Turns, then the turns between two rows, first turn first; the first pair answered
tev (before |-> after):
 16.2  -9.6   2.7  22.2  -1.7 -31.4  17.8  -7.9  -2.8   5.5   6.4  -5.9   4.0  -5.6 -23.6 -16.1   4.7   7.9 |->   4.7  -4.3 -15.0  15.0 -14.4  -8.1   2.6  -6.6  -2.8   7.4  -2.5  17.2  23.2  -3.8 -28.1 -27.7   0.5   8.8
-15.7 -13.6   5.6 -18.5   6.2  12.8   1.1  -7.6   6.0   9.8   9.1  -2.5   3.3  18.5  17.5   5.1 -17.7  18.2 |-> -14.7 -15.8   8.4 -14.7   8.2   7.6   4.0  -8.6   7.8  11.2  12.9 -10.5  -1.7  17.0  17.7   5.6 -15.2  16.9
  2.4  31.6   5.2 -23.5 -12.9   4.7  -0.7  12.3   4.8 -19.7  -1.7  12.8   4.3  21.5  18.9  37.7 -10.6  -4.2 |->  18.0  10.5  25.3 -10.1   7.2 -25.0  21.0  -1.6   1.3 -17.3  12.7 -16.0 -12.4   8.6  16.6  32.0  -1.0  -5.8
-12.8   0.8 -11.1  17.7   4.1  21.5  -2.2 -18.7 -11.7   3.3  -5.0  18.4  10.9 -15.5   2.5 -30.6  14.0  -3.3 |-> -14.9  21.1 -11.0   7.6  -9.2  38.9 -16.0  -2.2  -6.0  -4.8 -12.6  20.9   7.4   4.0  11.8   2.1   4.7  -4.0
Fufa (before |-> after):
  0.5  17.4  -1.3   7.7   2.6   6.1   5.7  -2.3  -3.7 -14.0  10.8  -6.3  -2.7  13.3   0.8   7.5  19.4  -7.0 |->  -4.6  11.9  -5.4  10.9   0.0   7.2   5.6  -8.5  -7.6 -12.9  10.2   1.2   4.2   9.3  -2.8  -7.2  24.1  -7.7
 19.4 -16.6  -3.5  -6.6   0.9  -8.4  17.2  -2.1  -0.6   2.9   5.9 -11.3 -13.8   3.1  -9.0  -2.7  -7.6  10.7 |->  21.0 -16.1  -1.2  -4.6  -0.5  -8.9  17.1  -3.6  -4.0   2.1   8.9 -13.9 -14.9  -0.8  -7.3  -4.0  -4.5   9.5
  4.0  12.7  -0.8  -3.0 -13.4  10.9   0.2   7.9  11.6 -12.8 -11.4  -4.3  -8.6  12.1  11.6   5.4   3.0  -3.6 |->   3.9  13.5   1.7   5.3  -8.0  11.8  -3.5   3.2   4.6 -14.8  -9.5  -5.2 -13.5  11.0  10.2   3.2   8.3  -9.1
nari (before |-> after):
 -5.2 -10.1   8.5  21.9   4.6 -13.8   4.4 -10.2 -16.7 -11.9   1.2  14.3   1.8  -2.1 -29.8 -14.2  11.9 -22.3 |->   7.5 -13.3  20.5   9.7   6.2 -33.5  23.7   2.9  -8.8  -5.3   5.6  -8.1 -12.7   0.6 -18.4   5.8  -1.4  -9.5
  0.2 -29.7  -5.5  -9.9   6.1 -25.4  27.6  -0.7  -3.6  19.9   4.7  -3.7   6.7 -27.5   3.7 -33.1  -4.7   7.2 |->   2.2 -15.3  -5.0 -31.6  -8.8 -18.7  27.2  24.7   7.1  20.5   0.3  -7.0   4.1 -12.1  17.2  -2.5 -21.6  17.2
 -6.2  -1.8   0.6  -5.8  -4.8  -2.3   7.8   2.2   1.4   6.9  -2.4   4.6  11.7  -9.8  -1.8 -14.2  -3.6   5.1 |->  -3.9  -1.0   1.2  -8.7  -5.1  -3.7   9.6   3.8  -0.8   6.5  -2.4   2.5   9.2 -10.6  -0.4 -12.4  -6.2   6.3
biva (before |-> after):
  3.9   2.4   8.2   4.3  13.1  -8.5 -17.8   5.2  -5.3  -3.4  -5.4   3.7   1.4  12.6   3.7   1.2  10.6  -5.4 |->   0.0   4.7  -1.9  -8.3   4.0  -1.3 -19.8  10.6  -2.0   0.0  -7.4  12.7   9.4  11.0   1.7  -5.5   5.7   1.6
 -3.2   3.8  -2.8 -18.9  -8.3  -3.3   6.8   6.5   2.9  11.0  -2.4   3.0   7.0  -2.7   4.6  -4.0  -7.3  12.5 |->   4.9   2.5  13.3  -0.2   4.6 -13.9   9.6  -0.6  -4.9   4.4   4.8 -15.7  -8.2  -2.0   3.2   9.2   3.1   1.3
 11.1   0.3  12.4   5.4  11.6 -16.6   7.2  -1.1  -4.7  -5.4  11.2 -20.2  -9.6   5.3   6.1   8.0   1.4  -9.9 |->  -3.4   4.2  -7.9  12.1   6.0   4.9 -14.1 -11.1 -10.2  -8.0   2.4   6.6   8.3   3.2  -6.3 -14.6  10.8 -16.0
 -4.6   5.4  -7.4  -2.4  -7.1   4.6   0.0  -1.7   1.9  -8.9  -5.0 -13.7   3.2  10.7  -8.7   2.8  -9.1  -1.4 |->  -1.6   2.8  -3.6  -0.1  -7.7   3.7   0.5  -1.8  -0.2 -10.1  -3.9 -16.9   0.3   9.7  -9.4   5.4  -9.4  -2.1
Pairs:
(2 to 3 turns a pair)
  8.9  23.8  -4.7 -16.6 -24.1  13.9 -13.0  22.3  12.2  -1.0  -2.2   9.9  12.4  12.7   0.3  34.5 -13.4   1.2 |->   1.1  -9.1 -19.5 -13.6 -16.1  -1.7   9.7  -7.7   7.5  19.9   4.7  21.4  30.1 -23.3 -13.8 -28.3  -4.8   8.7 : nari, nari, biva
 15.3   2.8   9.7 -20.4   2.1 -15.5  17.6  -7.8   3.9  14.5  -2.2  -9.7 -11.0 -21.2   7.9   7.9 -17.8  22.1 |->   8.4  26.1   4.6 -21.5  -7.2   6.5  -6.4   1.8   2.7   4.3 -11.9   0.2  -8.1  -2.2   9.1  29.5 -21.0  14.2 : Fufa, nari
  4.0  -1.0  14.8  35.9  15.8  -4.6  -9.9 -25.3   5.0 -15.2   1.5  -6.7 -28.4   2.6 -16.8  15.4  10.0 -12.4 |->   4.2  15.2  14.9  15.8   0.0   4.9 -13.0  -2.2  14.7 -12.9  -4.3  -6.6 -29.5  16.3  -5.8  41.2  -4.8  -3.1 : nari, nari
 -2.6  -0.7  10.3  20.3   5.6   1.0  -0.9 -10.9 -11.6  -5.4   0.8  -2.9 -11.1   6.9  -1.0  -2.3  15.7 -12.9 |->   3.0  -5.7  14.6   0.3   2.2 -11.9  16.5   4.2  -2.3   4.8   2.6 -15.6 -15.8   6.3  12.3   4.6  -0.3   5.9 : nari, tev, nari
  7.4  -4.4  -9.6 -17.5  -4.4  15.3   3.5  -4.1 -11.3  -1.0 -13.9  23.5   7.9  12.3   0.8 -10.4  -8.6   2.1 |->  12.3 -11.8  -4.1 -26.0  -1.1   1.8  19.4   0.2 -10.8   6.0 -11.2  14.7   2.8   6.0   4.9 -11.3 -11.6  11.2 : nari, biva, tev
-17.6  24.3   3.5  20.9   9.7  11.9 -29.7   2.3  -9.1 -13.0   1.0   4.1 -15.0  18.2   9.7  14.9  10.7 -23.9 |-> -22.0  29.5  -5.9  -1.9  -6.2  20.7 -27.4  19.9  -1.6  -6.3  -6.2  13.2  -4.0  20.1  13.7  15.7  -5.8  -6.4 : biva, Fufa
  0.2  -8.0   3.7   7.3  11.5  -9.1   1.9  -4.3 -10.1   8.3   7.2  -5.8  -2.5  -8.9   4.2 -14.2   3.1  -1.2 |->  -9.9   4.8  -9.8  -4.3  -1.3   8.2  -8.8   5.0  -4.3   6.1  -2.5  10.3   9.6   2.1   2.8 -10.1  -4.1   2.5 : biva, tev
  7.2  -1.8 -10.4 -15.3 -24.2  10.9  -5.4  15.7  10.8  -1.9  -5.7   8.1  13.2  -9.8  -1.0   1.7  -7.2  13.6 |->  19.8  -3.4  10.8   2.7  -8.8  -7.1   0.3   8.6   5.5 -11.4   4.8 -21.1  -9.9  -3.7   0.9  24.9   2.8  -3.4 : biva, nari, tev
 -7.0  -1.8  -2.6  -1.3  -3.8   3.0   5.5 -14.0  -0.9  -1.1  -6.4   6.5   5.7  -7.7  -5.4 -28.7   9.5   1.8 |->   3.6   7.5  18.5   7.1   4.5  -1.8   0.8  -8.6  -1.9 -12.5  -1.4 -14.2 -14.6   9.7   2.3   9.2  12.0  -9.7 : tev, biva, biva
 -4.3  21.5   3.6   5.5  -2.9  11.4 -16.6  13.4   1.4 -10.9  -4.8   2.1 -12.2  20.5   2.6  32.9   3.7 -13.0 |->   3.2 -11.6   7.5  23.7  19.7 -16.3  10.8 -17.4  -7.5  -1.8   6.6 -10.3 -13.9 -10.2  -8.8 -13.3  18.9 -12.9 : tev, tev
 -5.4   2.8 -13.2  -2.2 -12.9  22.7  -9.1   6.0  -2.8   3.2  -5.3  22.9  18.3  -3.1  -6.4 -13.1  -7.9  10.9 |->   4.7 -10.6   1.4  23.4  10.5   0.3   2.0 -17.1 -12.1  -1.4   5.8   4.1   5.0 -13.9 -13.0 -21.1   9.5  -4.1 : tev, nari, nari
  3.2  14.8 -24.1  -7.4 -11.3  31.6 -21.5   0.8  -2.4  -0.1 -13.5  27.7  21.7  -4.7 -20.6 -14.0   4.0  -2.5 |->  14.9 -10.0 -15.1 -24.4  -7.1  -3.9  17.4   2.2   6.2  16.0  -3.8   5.0  18.4 -25.1 -13.0 -29.9 -10.1  20.2 : nari, biva
 -8.3   0.3 -13.8 -12.5 -14.5  14.1   0.0   4.4   7.0   0.2 -10.3  12.8  13.7  -2.8  -2.7 -16.6 -11.6  13.5 |->   5.0  -2.8   9.9  24.2  10.8  -1.2  -1.4 -13.5  -5.5 -16.0   0.5 -11.6 -10.6   1.2  -4.8  -1.7  11.7 -11.3 : biva, biva
  4.7   6.9   5.0   5.4   6.0   5.8 -18.6  -1.0  -0.1  -8.9  -2.1  -5.0  -8.9  12.4   1.4  18.6   2.1 -18.7 |->  -2.9  10.5 -10.0 -11.1  -6.2  13.7 -20.1   7.3   7.1  -4.3  -6.6  14.1   6.3   8.7   0.7   7.5  -8.5  -7.4 : nari, biva, Fufa
 -8.7  16.6  18.1  14.1  -0.8  10.3 -11.6   1.1  -6.4  -9.5 -15.5   5.5  14.6   9.6   9.7   3.5   7.7   6.5 |->   1.2   6.5  26.2  -0.4  -1.3  -7.5  11.2  10.2   0.9  -1.2 -12.2  -9.4   9.9   2.2  16.3   4.8  -3.7  21.8 : nari, biva, biva
  9.4  14.8   6.4 -23.3  -4.6   4.6  15.9  16.0   7.8   8.5  13.0 -23.0   3.9   7.9  11.6   5.2   1.8   3.1 |->   8.9   5.1   0.0 -21.6  -3.3  -0.7  23.2   7.0   8.8  14.2  15.6 -18.9  10.7  -1.9   7.7 -14.8   1.0   8.7 : tev, tev, Fufa
  9.5   0.6   9.4 -27.9  -5.3 -18.8  24.5  15.9  14.4   7.1   7.5 -11.1  -4.9  -4.6  14.3   2.9 -16.6  21.3 |->  -2.8  -4.9  -1.3  19.7  16.1  -4.6   0.1 -27.3 -11.0  -7.6  10.5   6.4   2.7 -16.0 -10.3 -34.9  20.4 -12.0 : biva, tev
  8.2  21.5  -2.2 -25.5 -13.1 -10.2  -4.9  15.0  -2.6  11.5 -17.0  24.5   2.1  13.5 -10.9  37.7   2.0  -5.9 |->  10.2  15.1  -0.4 -32.8  -9.8 -18.8   7.9  15.7   1.3  18.2 -12.4  17.2   0.1   8.8 -10.0  33.7  -2.7   3.3 : nari, Fufa, biva
